A single turn carries every row of the set below to another of its rows. Some are shown first; where does it send the rows asked next?
J975: [-25   6 -18  -9  -9   4 -11  16 -11  19   5 -11   9   0   2   9  30  23
  13  13 -10]
J840: [-19  -3  13 -24  -3   6 -11  18 -26  -2 -16 -16   7  17  20  11   5  13
  -7  16  16]
J293: [-31  -7  -3   1 -15  -4   1  15 -19  12   7 -20   5   4  37   3   4  16
 -10  26   8]
J360: [-36 -31   2   7  15 -15  29  -4  16  21   5 -21  23   8  10 -26  -5   7
  21  19  -4]
J311: [-36 -37   9 -15  21 -18   7  10  15 -20  -6 -20  19  14  11  16   5  14
  16  16  12]
J845: [-35 -31   9 -15 -10 -11  36  12  14   0   6 -23  10  13  15  -5  -5  24
   8  22   5]
J333: [-25   5  11  13  -8 -31 -10  20 -15 -13 -20 -22  15  31 -10  17 -12   7
   4  25  -2]
J53: [-23  15 -19 -14   3   8   6  12 -18   9 -14 -17   3  25  -9 -16  -4 -25
  -5   3  -1]
J808: [-18  -9   5  -5 -14   2   4  23 -22   5  -8 -23   8   5  30  15   0   4
 -17  15   9]
J516: [-42 -16  22 -14   1  -5  -3  15  32   4  -2  -9  21  31 -14   5  -7  17
  -1  11 -14]
J717: [-22  -3 -14  -4  -4   0 -14  13 -14  23   6 -15  10   2   4  10  30  19
   8   2  -8]
J314: [-35  -2  24 -31   4   2  13   8   2  13 -10   4   6  19  10 -17 -17 -12
  -7  16  14]
J885: [-20   1  -3  20  20 -23   0  12  17   0 -11 -18  53  10  10   0  -1  21
  -5   3  -3]
J755: [-29 -16  -5 -16  33 -19  23  13   5 -14 -23 -19  36  24   8 -11  -6  -2
   8  30  12]
J193: [-12  -2 -24   9  27  -7   6   7 -10   0 -16 -25  23  18   0  -9   1  -1
  42  25  -7]
J903: [-40 -18  -4 -24   2   0  31  23 -11  -3 -14 -16   9  28  -1  -6  -8   8
  17  36   2]
J6: [-27   7  25  -2  14 -16   6  32  14   3 -29  -9  21  34   5   0  -9  26
   3  30   1]
J105: [-10   5  -2  -2  18 -11 -17  -5 -11  11  -5 -21  16  -6   0   9  28   5
  12 -10  -5]
J192: [-17  -5 -20 -20   6   1   9  25  -9 -18 -13 -25  11  24   6  14   1  18
  34  21  -1]
J152: [-20 -21  26   9 -14  -7   0  -3   6  19   4  -8  -6  -9   7  14   7  -1
  12   1   0]
J549: [-38  11   6  -4  11   5  16   9   9  15   0   8  -9  12  15 -19 -26 -11
  10   8  10]
J318: [-42  10 -10  12  16 -20 -16  14   2  -6  -9  -6  26  28 -18   4 -11  -1
  14  -4  -1]
J200: [-13  20  -9 -11  17  -3  -2   2 -27  -3 -26 -17   6  21  -8 -16   5 -11
   0   7   6]
J77: [-26  19 -20  -6  -3  -1  14   7 -16   3  -6 -16  -6  24  -2 -26  -9 -16
  -4  10   3]
J156: [ -1  18   6  13   8  -8  20  -3   6  29 -18  -9   9   3  -2 -25   3  -9
  14   8  -3]
J25: [ -6   6  -8  -3   1   6 -16  17  -4  24  -4 -22  12   5   5  10  27  15
  10  -5  -6]
J860: [-16 -16  17   8 -18  -6  -1  -3  -5  19   7  -4   1 -14  10  21   7   1
  13  18 -10]
J132: [-21 -11  10  12 -14  -7  -5  -6  -4  15   8  -6  -3 -15  14  14   3   2
  22  22 -10]
J946: [-18  -2  13  13  -1 -28  -6  17  -8 -26 -25 -20  14  32 -12  13 -10   1
   8  25   1]
J746: [-12 -29  -9 -20   7 -16   3   4   8 -23 -10 -34  34  20   1  12  10   5
  10  24  -2]
J72: [-24   0  10  16  -6 -23  13  -8  19   5  -5 -11  38  17 -13 -10 -23   2
 -10  16 -17]
J776: [-46 -13  23  -4  -5  -3  -7  10  22  10   4  -9  19  25 -13  10 -13  19
  -4  14 -18]
J252: [-13 -19 -14  15  13 -17   5 -11  15   0   9 -31  21   2  12  -4   2  10
  38   6  -5]
J497: [ -9  29  -7   4  10 -10  27   4   6  24 -13   0   7   1  -1 -24   0   0
  13   8  -3]
J909: [-41   2  15  -4  14   6  23  17   4  21 -10   2   0   8  18 -16 -18 -11
  -2   3  17]
J341: [-42  -3  -8  12  25 -19 -18  14   6 -15 -12  -8  29  25 -14   5  -5  -3
  16  -4  -2]
J715: [-23 -15  -9 -19  32  -7   7   0  22  -3 -19 -19  32  26 -11 -19   5   3
  22  23  -5]
J631: [ -8  32  -9   6   7  -6  21   2   3  20 -11  -1   4  -1   4 -21   0   4
  22  20  -7]
J952: [-35  17  22  -1  11 -15   6  30  12   7 -20 -10  15  37   3  -2 -19  25
  -3  26   0]
J396: [-16 -19  35 -13 -11 -16   8  -7   8  20   7  -7  14 -12  15   7   3  -3
  -1   9   1]
J133: [-45   8   0   1  11   1  13   4   8  15   7   4  -6   6  22 -23 -23  -7
  10  13   9]
J278: [-13  13  11   0  25 -19  18 -10  12  28  -7  -7  23  -9   3 -18   4 -11
   7   0  -1]
J706: [-23 -10   4  -1 -10  -1  -7  19 -25  15   2 -18   7   6  36  13   1  16
  -8  22   8]
J586: [-21 -13  12  11  -4 -24  13  -5  21   2  -6 -21  39  19 -14  -8 -12  -3
 -13  21 -20]
J32: [-32  16 -24 -10  -9  -3  16   6 -14   3  -2 -16  -4  19  -2 -25  -4 -11
  -5  18  -1]
J276: [-28 -24  14  -4  27 -24  21  -7  17 -13 -22 -17  14  22  -9 -15  -4  -4
  23  32   4]
J110: [-24   5  -4  22  11 -23  -7  12   9  10  -6  -8  53   8   5   5  -3  24
   0   3  -5]
J325: [ -6 -25  12  -7  18 -17   6   1  23  -6 -15 -28  25  15   8   2  16  27
  22  26  -1]

J341 -> J885
J53 -> J25
J325 -> J276
And these:
J333 -> J318
J193 -> J252
J860 -> J549
J396 -> J314
J975 -> J631

A single turn carries every row of the set below to another of its rows. Some are shown first; where does it send the rows asked next?
J710: [ 13  -8  18   3 -30  23 -18  12 -15  -5   4   0 -25]
J323: [-14  11 -17   5  20  -4  -8  16  -2 -21  16 -24  -8]
J361: [ -1  20 -14  -1   7   0   3  16  -4 -30  12 -35  -9]
J142: [-25  18 -11  -2  12   2  -4  12   8 -18   7 -12   3]
J69: [ 23  13   9  25 -10 -18 -11  -4  -3 -30 -10   8  -5]
J101: [  2  25  -9   5   2  -6   0  16   0 -27  11 -39  -8]
J109: [  8 -14  14   6 -20  19 -25  14 -17   0  11   1 -28]
J793: [-10  31  -4   0  -6   0   3  14  13 -25   1 -24   4]
J797: [-14  15 -12  11  18  -8 -12  17   1 -19  16 -28  -9]
J917: [ 25   8   6  29   0 -23 -16  -2  -9 -29  -2   2 -11]
J256: [ 20  -3  20  11  -8  24 -24   9 -11  13   0   5   3]
J84: [ 32   3  20   8 -17  24 -15   9 -12   7   0  -3   2]
J723: [ 14   4   5  30   8 -22 -23  -3  -6 -25  -3  11  -9]
J814: [  5 -10  18   4 -26  21 -23  11 -12   1   7   5 -24]
J321: [ 15 -12  15   5 -25  20 -20  14 -18  -3  12  -5 -30]
J806: [ 24 -10  15  15   0  18 -28  12 -19  11  10  -2  -4]
J843: [-11  26 -10  -5  -2   4   7  14   8 -27   1 -22   1]
J874: [ 37  -4  16  14  -8  20 -20  12 -20   5   8 -11  -7]
J608: [-27  20  -8   5  10  -2 -10  14  11 -15   6 -14   2]
J649: [ 12  11   8  27  -3 -16 -15  -4   1 -25  -9  17  -2]

J256 -> J806
J917 -> J69
J793 -> J608
And these:
J321 -> J710
J843 -> J142

